The rows below fall into families. The same turns and mirrors carry the whole set onto itself and the rows of a family onto each other. For each named row, which other rows are in its family? Write them in the order they are listed.
These 40 rows form 5 families of 8 rows each.
k195: [ -3  10 -13 -42 -24 -17  -1   1  12 -16  47 -17  -7 -18  -2   6 -11   8
  20]
k427: [  0 -29 -14  56   4  21  -9   1 -14  -2 -28  20  -1  33  27  31  19  11
  -7]
k718: [  0  14  -3   3 -11  15 -25  -3  17   7  17  34  -7 -14  57  14 -11 -25
 -13]
k420: [  1  19   7 -49 -20 -28  12   3   6 -15  33 -28  -2  -8   4  13 -10   3
  14]
k207: [  7  -3  -8   4 -15  14 -22   8  19   1  19  45  -4 -16  46  14  -1 -35
   0]
k986: [ -3 -19 -15  21  -8 -15   6   3 -16 -16 -12 -44   6  38 -24  14  17  42
   9]
k603: [ 19  21 -25  -3 -36  10  33 -10 -13 -14  21  11   9  34  26  31   9 -12
  39]
k52: [  9  12 -19   6 -35  24  39   2 -20  -6  17   5  13  46  19  32  15 -14
  28]
k103: [ 20 -20  -6  19 -12  24  11  14   4 -20   5 -21 -45 -22  16 -10  35  -3
  19]
k960: [ -9  -5 -18  10  -4 -10  10   4 -20  -5 -21 -40  11  28 -31  22  10  42
  12]
k292: [ -9 -16   2  19  22 -14 -44   1  13  -4 -16  -3 -15 -30  -1  12 -15  21
 -17]
k358: [ -8 -21 -26  47   2  27 -14  12 -20 -11 -40  21   2  27  24  36  18   5
  -4]
k822: [-22   9 -15   2   6 -20 -32 -24  -2   7  14  23  36  25   5  41 -26  17
   8]
k62: [ 14 -11 -16  15 -20  24  21  27  -5 -12  -3 -23 -48 -15  18  -5  32  -4
  17]
k528: [-23 -27  -1  12  20 -16 -38  -4   9 -10 -11  -9 -23 -28   1  -6  -5  12
 -16]
k651: [  8   0 -27  -5 -39  21  37  -1 -11 -15  28   2  12  44  29  27  20  -2
  30]
k12: [-15 -17  -2  14  27 -21 -32  10   6  -6 -21  -7 -18 -35  -2   5  -7  10
 -16]
k401: [  0  15   2 -40 -10 -25   4  -7  15 -14  42 -28 -12  -6   4   5 -10  16
  14]
k6: [ -1 -30 -28  54  -8  33 -13   7 -13  -5 -30  26   8  18  24  31  14   1
  -2]
k699: [-10 -15 -20   9  -3  -9   9  -8 -22 -18  -1 -42  -1  29 -20  21   8  54
  13]
k715: [-30   6 -21 -19   0 -18 -28 -22   1   7  -2   7  35  36   8  39 -21  16
   7]
k279: [ 12 -10   3  20  -9  25  25  28  -1 -16  -3 -31 -42 -19  13   1  33   2
  16]
k353: [-26 -29   3  13  22  -1 -38  13  10  -2 -16 -16 -10 -23   1   7  -7  23
 -26]
k271: [-24   3 -19  -5  -7 -16 -20 -14  -3   1  10  20  41  36  13  46 -31  21
  -6]
k95: [ 20 -25 -12  10 -23  22  20  25   0 -28   4 -19 -44 -11  21  -4  33   3
   5]
k370: [  1  17  11 -39 -20 -22 -11   5  13 -27  34 -28  -7 -18   4   5   0   6
  16]
k388: [ -5 -21 -18   9  -5  -5  21   7 -20 -25 -10 -41   7  24 -30  26  16  37
  25]
k753: [-25  13 -22 -11  -2 -11 -24 -17  -9   3   0  19  43  26  14  42 -28   1
  -8]
k915: [ -7 -24 -35  51   6  33   5  -2 -15   8 -28  21   5  29  25  34   3   6
  -3]
k631: [  1   3 -11  -8  -9  22 -14  -3  18  -4  25  43 -10 -24  51  24 -12 -23
   3]
k266: [ -4  19   4 -39 -14 -20   7   1   4  -2  47 -23  -8 -17   2   5 -10   4
  14]
k348: [-22  -9   1   1  23 -12 -39   9   7  -7 -20 -15 -13 -37   7  11 -11  18
 -20]
k834: [ 23 -13   0  30 -16  30  24  26  -3 -25   7 -14 -36 -24  19   0  22  -4
   4]
k624: [  0   0  -7  -5   0  23 -17  13  14   5  18  39 -10 -18  52  29  -7 -33
   3]
k50: [-14 -16 -24  54   9  39 -13   7 -17  -1 -34  14   2  17  23  28  14   1
  -6]
k127: [ 21   9 -25   1 -36  18  29   6 -11  -8  30  12  15  44  25  44  11   7
  29]
k154: [-25   9  -7  -7   8 -17 -24 -14 -13  -1  10  20  42  27   9  47 -25  11
  -8]
k526: [-12  -3 -15  13 -13 -16  12  -2 -29 -17 -11 -42   4  30 -24  11  13  43
   7]
k380: [ -2   9  -1  -2  -8  21 -11   6  10  -7  19  29 -12 -21  59  21  -7 -38
  -2]
k974: [  5  14 -20  -6 -40  30  27   2 -20  -8  30   5  12  47  27  36  15  -3
  26]

Same family as k380: k420, k52, k960, k279, k753, k348, k50
Same family as k103: k986, k292, k651, k401, k6, k271, k631
Same family as k834: k718, k603, k715, k353, k370, k388, k915
Same family as k266: k358, k62, k12, k624, k154, k526, k974

